In the rows, zero is written as 128.
D: 3 groups of rows, each row roughly a mix of its group's hidden directions:
D (118 x 11):
[[ 83 136 153  98 142 178 131 137 136 158 158]
 [110 146 140 100  76 110 123 115 181 108 145]
 [103 133 122 125  85 106 150 124  81 179 126]
 [162 141 157 157 114 143 113 142  97 125 187]
 [117 128 149  95  97 130 111 150 159  79  88]
 [ 95 145 144 131 127 171 152 182  95 145 128]
 [ 57 103 154 107 133 153 120 154 130 137 137]
 [121 116 187 135 125 184 145 146 129 132 100]
 [137 125 140 162 123  86  91 105 161 135  82]
 [128 128 137 153 126 111 149  97 179 127  70]
 [152 158 110 138 102 144  98 142 106 164 179]
 [115 136 111 141 102 155  75 122 105 138 181]
 [153 136 151 178 135 129  79 122 165 101 127]
 [145 106 176 180 170 126 124 122 147 127 149]
 [150 125 113 151 127  72 123  73 150 124 151]
 [ 88 113  97  78 125 168 152 133 115 110 108]
 [102 116 100  87 155 118 156 113 128 116  73]
 [143 119 118 173 163  67 117 116 125 106 142]
 [131 120  71 137 132 129 122 169  88 160 152]
 [156 120  92 149 139 129  87  92 132 179 136]
 [114 113 131 181 102  92 154 109 120 156 164]
 [152 129 116 100 148 130 128  88 183  85 126]
 [114 122 135 125  70 109 114 120 105 184 107]
 [144 138 112 123 104  58 136  97 133 148 101]
 [104  92 139 152 135 128 157 149  67 133  98]
 [ 88 132 102 110 137  96 130  72 124 150 160]
 [108 159 110  93 101 100 176 149 138  97 137]
 [ 97 138  87 111 139  92 157 152 160  92 112]
 [114 104 128  98 177 163 149 119 116  91  96]
 [155 135 120 121 137 132  88 111 145 139 199]
 [163  98 113 115  93 159 100 177 147 129 121]
 [184 139  77  94 140 143 118 101 129 137 120]
 [ 77 140 108  84 156 110 153 141  94 119 115]
 [ 90  90 154 139 150  99 150 148  98 150  95]
 [121 119 165 104 149 161 125 127 124  99  66]
 [125 125  76 118 112 170 146 146 171  98 138]
 [126 157 171 166  97 130 138 169 118 162 116]
 [104 100 178 166 148 163 148 140 109 152 126]
 [140 112  88 162 151  81 109 135 122 136 172]
 [129  74 123 136 145 153 159 135  85 102  97]
 [149 143 167 160 119 168 174 122 106 152 111]
 [107 142 146 169  72 134 161 136 104 135 101]
 [ 97  87  97 107 108 161 149 133 113 120  82]
 [140 151 149 186  99 112 146 133 147 153 165]
 [157  87 116 108  80 160 121 111 136 149  95]
 [136 154 107 132  80  92 124 138 164 122 174]
 [133 113 141 156 147 169 151 117 102 185 151]
 [144 115 105  92 148 132 159 113 124 102  66]
 [125 135 142 143  74 147 154 125  68 143 138]
 [ 98  60 140 146  95 136 137 127 137 146 100]
 [ 96 101  80 141 165 100 116 120 161 106 120]
 [121  87 109  85 156 130 100  83 111 124 150]
 [145 129 120 189 109  78 147 119 122 134 156]
 [112 145 120 148  79 127 119 168  91 150 166]
 [184 112 135 143 111 118 129  69 154 134 118]
 [105 136 112 127 149  78 151 154 176 106 152]
 [155 140 151 178 127 127 105 144 131 184 150]
 [141 116 126 127 167 136 121 111 105  81  70]
 [162 158 103 114 135  94 177 144 161 116 148]
 [148 187 108 123  93 109 103 128 140 168 137]
 [126 111 110 177 137 111 131 152 110 162 182]
 [168 146  85  96 143 143 165 116 135  91 140]
 [134 176 163  97 116 118 119 165 160 138 160]
 [112 127 183 130 106 183 153 149 130 136 105]
 [137 128 175 144 116 164 147 164  84 116 101]
 [ 94 104 146 111 141 126 140 171  66 129 120]
 [121 138 165 162 167 143 133 145 140 147 184]
 [146 181 151 128  99 136 128 183 126 150 145]
 [ 99 127 131 150  78 127 175  99 126  92 116]
 [125 103 189 113 127 110 108  78 115 137 110]
 [143 129 139 149 181 180 109 141 162 126 109]
 [ 72 127 143  93 162 149 109 126 124 122  86]
 [132 146 136  90 141 138  88 170 114 137 178]
 [101 101 141 106 183 156 141 124 111 105  90]
 [145  81 118 102 115 160 170 107 113 152 100]
 [165 124 149 169 161 125 106 113 180 114 118]
 [160 120 131 152 114 179  92  89 109 144 106]
 [111 118  85  89 103  94  91 148 146 101 127]
 [172 111 175 161 116 103 109  93 115 115 140]
 [141 102  86 117 162 130 182 130 126 124  90]
 [144 133 179 150 143 160  90 123 141 106 168]
 [197 121 130 132 111 162 121  99 106 136 102]
 [169 121 154 154 146 117 129  68 159 136 143]
 [167 129 131 159 116 145 139 186 104 114  93]
 [145 132 156  95 195 139 140  96 140 114 125]
 [154 110  77 142 110  74 119 113 111 114 105]
 [ 87  97 112 130 113 131  89  77 109 139 153]
 [155 127 138 163 127 106 142 143 151 195 149]
 [130 158 121 137 168 184 109 164 128 102 142]
 [114 158 108 144  83 160 111 146 114  98 171]
 [114 140 108 121 123  54 153 124 147 161 126]
 [113  98 182 160 147 161 151 107 117 155 121]
 [160 153 122 156 174 134 114 142 123  71 134]
 [146 111 112 100 158 135  92 130  89 180 113]
 [ 87 127 119 118 120 108 153 134 135 123  55]
 [143 144 118 123 114 112 104  79 174 153 167]
 [107 131 124 147  53 113  93 137 127 149 131]
 [121  91 116 137 174 152 100 175 113 147 150]
 [161 138 113 127 137 157  68 126 120 158 166]
 [126 177 157 138 151  97 109 142 132 151 178]
 [165 148 178 164 104 151 140 143 115 159 115]
 [153 120 113 104 134 110 145  88 118  63 113]
 [170 164  99 157 129  76 131 116 134 116 154]
 [134 137 122 175 175 104 128 154 178 131 132]
 [130 104  88 123 140 116 198 151 119 132 145]
 [140 120 115 133 187 113 147 123 122  73  99]
 [118 141 122 182  97 138 147 124 157  76 144]
 [ 96 128 148  84 103 152 122 118 113  77 156]
 [168 122 118 139  78 129 102  91 152 125  91]
 [101 163 167 109 149 159 139 115 154 145 170]
 [150 166 173 139 110 135 115 167 133 158 164]
 [ 85 142 163  98 126 137 119 163 146  84 105]
 [ 77  96 153 131 144 124 112 147  99 144  82]
 [118 120 140 112 172 131 106 157 116  82  80]
 [140 191 124 143 117  97  79 133 120 144 117]
 [141 117 128 117 101  97  91 138 185  89 137]
 [ 70 146 125 105 141 159 117 166  92 123 134]
 [158 138 140 151 123 121 149 107 155 158  64]]

which group is each row in? (one row of each group first):
[134 134 143 133  88 167 108 127  69 150 150]
N
[123 101  85 114 108 159 132 149  85 169 118]
J
[138 138 133 160  62 105  83 117 129 119 131]
Z

[ 83 132 140  97  95 126 132 140  89 152  85]
N
[178 125  71 144  94  99 126 119 121 141 137]
J
[ 76 148 162 155  93 103 121 142 157 146 138]
N
[ 63 134 139 131 117 140 149 149 113 160 167]
J
[ 94 167 127 127  75 114 173 118 108 133 120]
J
[166 138 138 153 106 111 147  85 143 181 130]
N
[ 99 120 100 149 123 122 133 165  99  67 139]
Z
[126 165 131 159 147 162 100 177 137 142 161]
Z
[165 134 162 149 191 164 128 134 125 128 123]
J
[143  95 155 111 171 151  86 115 118 146  92]
N
[107 137 131 124 177 162 126 157  99  79 139]
Z
